One turn sends every row of this set to another row. A few are shown first. Where does it send the rows asked after them?
febuz: [-19, 5, -34, -9, 24, 27, -16, -15, -1, 20, -9, -41, 11, -21, 62, 15, -9]
keso: [-12, -28, 12, -14, -14, -2, -21, 2, 9, 25, 48, -63, 30, 4, 13, 38, -23]
Rif: [1, -27, -8, 56, -12, -21, 4, 2, -1, -27, -34, 3, -1, -6, -3, -19, 13]
vemap: [-4, -15, -29, -33, -55, 21, 17, 15, -17, -15, 7, -14, -3, -1, 2, 38, 3]
nar: [-13, 1, -66, -5, 1, 22, 14, -25, 5, 2, 6, -40, 10, 12, 50, 4, -26]
sizim: [-11, -30, -1, -28, -56, -10, -20, -19, 38, -8, 3, 12, 24, -6, -13, -31, -35]
Rin: [-25, -17, -13, -24, -14, -47, -17, -29, 28, 25, -11, -3, 6, -43, -43, -11, -24]
Nedit: [-11, -40, -23, 28, -9, -66, -30, -10, 8, 15, 7, -16, 46, -20, 12, 10, -32]
Gif: [-39, -18, 45, -25, -28, -14, -5, -39, 7, 41, -4, -21, -4, -9, 0, 23, -5]
zatas: [-24, -7, -40, 9, -7, -45, -20, -15, 8, -23, 54, -15, -19, -18, -15, -21, 20]
vodak: [-11, -19, -41, 21, 4, -34, -24, -19, 8, -21, 54, -17, -14, -18, -21, -24, 10]
Nubi: [-19, -2, 23, 11, -9, -31, 2, -28, 43, 19, -21, -48, 6, 30, -13, -20, 26]
kulim: [-17, 1, -1, 2, -36, -4, -20, -12, 66, -18, 1, -44, 24, 22, 9, -35, -20]
binos: [-5, -1, 1, -49, -22, 39, 5, 20, -12, -2, 3, -9, -12, -5, -3, 29, 17]
Ligaf: [-7, 8, 31, -13, 30, -1, -12, -11, 19, 46, -5, -8, -2, -4, -19, 7, 35]
Nafu: [-16, -3, -26, 54, -32, -16, 38, 1, 1, -24, -17, 0, 4, 7, 22, 8, -2]
nomun: [-11, -52, -50, 18, -54, -37, -10, 4, -6, -3, -1, -25, 30, -10, 21, 19, -20]
vak: [7, -21, 4, 0, 19, -17, -34, -23, 10, 28, -47, -17, 5, -10, -30, -29, 11]
Beda: [-14, 2, -70, 1, -25, -37, -5, -18, -6, -20, 53, -3, 0, -1, -5, 0, 4]
Butut: [-26, 13, -28, -14, 25, 14, -22, -17, -4, 14, -17, -38, -3, -15, 65, 14, -8]
tapi: [11, -4, -55, -10, -19, -1, -8, 2, -20, 15, 3, 22, 44, 27, 7, 27, -23]
suba: [-28, -2, -18, 27, -31, 3, 2, 9, 6, 4, 42, -49, 17, 12, 30, 50, -23]
pud: [-6, 2, 4, -50, -5, 27, -2, 14, -13, 7, 12, 6, -17, -9, 5, 35, 21]
bilu: [-24, 35, -17, -34, -9, -15, -23, -7, 62, 7, 17, 20, 30, 3, 14, 11, -17]
palet: [-28, -1, 7, -10, 17, -29, -49, -23, 5, 45, -23, -30, 4, -45, 7, 12, 10]
Lanof: [1, -6, -3, -47, -14, 35, -4, 17, -17, 11, 12, -4, -1, -11, 6, 37, 27]
pavoz: [23, -13, -17, -17, 5, 5, -14, 12, 3, 29, -27, -10, 60, 16, 4, 19, -34]
kavu: [11, -18, -47, 19, -7, -1, 30, 14, 35, 0, 40, -16, 25, 35, -9, 3, -6]
gamu: [-38, 1, 25, -14, -47, -22, -21, -17, 37, 5, -4, 7, 24, 11, 49, 22, -2]
vive: [-14, 41, -18, -32, 19, -14, -26, -20, 36, 32, -31, -30, 21, 5, -19, 3, -8]
gufin: [-19, -25, 26, 5, 11, -15, -28, -20, 26, 24, 10, -52, -20, -31, -34, -12, 9]
naliz: [-16, -12, -37, 11, 2, -33, -19, -12, 11, -21, 47, -29, -19, -26, -20, -39, 10]
nedep: [-11, -13, -12, 49, -9, -26, 18, -1, 4, -23, -37, 15, -3, -6, 8, -23, 9]
noped: [-1, -26, -5, 41, -15, -20, 11, 2, -4, -22, -37, 3, -5, -8, 0, -38, 14]
Posu: [14, -15, 5, 25, 1, -36, 7, 21, 34, 6, 30, -10, 37, 33, -28, 12, 12]
Dani: [-24, 3, -39, -21, 16, 23, -17, -26, -4, 13, -10, -44, 3, -12, 61, 0, -19]

Nafu -> nar
keso -> Posu
binos -> nedep
Now these:
Rif -> febuz
tapi -> nomun
kulim -> bilu
palet -> gufin
Butut -> naliz
Gif -> Nubi

